Rotation paths and how fast each direction turns (degrees a step)
Each turn is a multiple of 5 degrees from 10 to 175, or 0.
Each row of a path follows its step; steps can be skipped.
Rotation 1:
step 0: 70	-125	-160	67	-53	160	16	-193	124	-196	158	-49	-147	-49	-56	236	-109	233	-5	120	-107	62	-193	164	-81	60	27	72	223	-45	-59	-20	89	87
step 1: 135	-25	13	-54	-14	67	98	115	120	-253	-130	-168	6	-153	-64	-57	-14	-104	228	155	-59	-2	-123	346	-47	-66	66	44	45	99	183	139	12	128
step 2: 127	225	-262	-89	-54	-7	176	178	-4	-117	-123	36	121	110	81	-171	25	184	-35	-93	-51	-40	-124	152	-38	120	-36	44	-167	-131	210	163	-106	-51
step 3: 75	21	20	151	13	70	-37	-29	-321	-22	-77	120	-26	247	-11	-398	78	177	-60	35	50	7	33	65	64	63	4	115	32	125	-48	191	10	102
step 4: -146	-94	-137	122	96	115	96	-146	-204	51	-168	-297	-64	204	-89	84	85	9	-105	142	154	33	111	-2	-109	128	-93	139	-135	32	-122	25	104	-5
step 5: 27	-208	57	14	171	-55	208	8	191	89	-150	-157	290	141	-11	-87	6	-150	52	-14	123	153	177	6	-154	-45	-58	-127	56	15	-189	43	13	-35
step 6: -26	-85	58	-114	88	-155	-7	222	142	250	218	-120	66	82	-75	-94	-65	46	53	-180	112	-193	53	-107	-66	31	-298	23	-69	-138	-21	64	-70	39
step 7: 22	79	-20	17	222	-64	-260	126	-180	151	232	121	136	-27	-46	-15	137	-43	224	27	-26	-46	239	-217	61	46	18	-68	-35	7	58	-93	146	83
step 8: -6	66	-14	143	149	82	-189	-107	-95	69	-34	128	-166	-1	47	379	4	58	179	-94	117	126	34	-128	-61	6	-37	-84	-5	-182	-83	-200	-178	77
step 9: 142	-126	276	-136	0	214	-3	38	217	-98	-82	26	-96	-47	-75	180	-35	87	67	-24	105	-43	-30	-125	-78	-10	236	-142	145	42	-57	-236	62	150
Speeds:
-15	50	-60	30	48	-40	59	-27	0	22	-60	38	96	3	45	56	31	-36	35	6	-59	80	4	-13	-14	10	39	-25	-34	-40	38	-6	-23	-73
125
2	-16	91	-34	55	-57	50	-10	41	-30	-6	-33	33	-60	-56	-2	-94	-2	13	30	-5	2	-63	52	-54	39	-15	-18	-24	-29	-43	3	67	-46
80
-8	3	-53	-21	-48	46	-4	-29	20	-57	-65	16	-21	63	-72	-65	-55	-26	22	79	-53	-18	-40	31	42	80	17	-8	19	0	39	4	-64	-18
35
-23	4	15	-5	4	16	-14	-48	29	-33	-43	71	41	-51	-93	-67	35	30	44	26	40	41	22	-50	-6	-117	-30	-15	24	38	34	42	31	-7
170
76	-32	15	-31	14	13	-57	-153	-24	11	2	10	13	16	7	57	0	-7	-18	61	72	-8	40	32	-17	0	50	70	1	-38	-9	9	-15	-22
85
-61	10	7	59	18	-50	-29	-51	53	8	52	-9	40	23	-14	-33	-1	-103	-44	13	32	-14	34	-48	-19	50	-68	-25	57	-58	40	-43	7	56
40
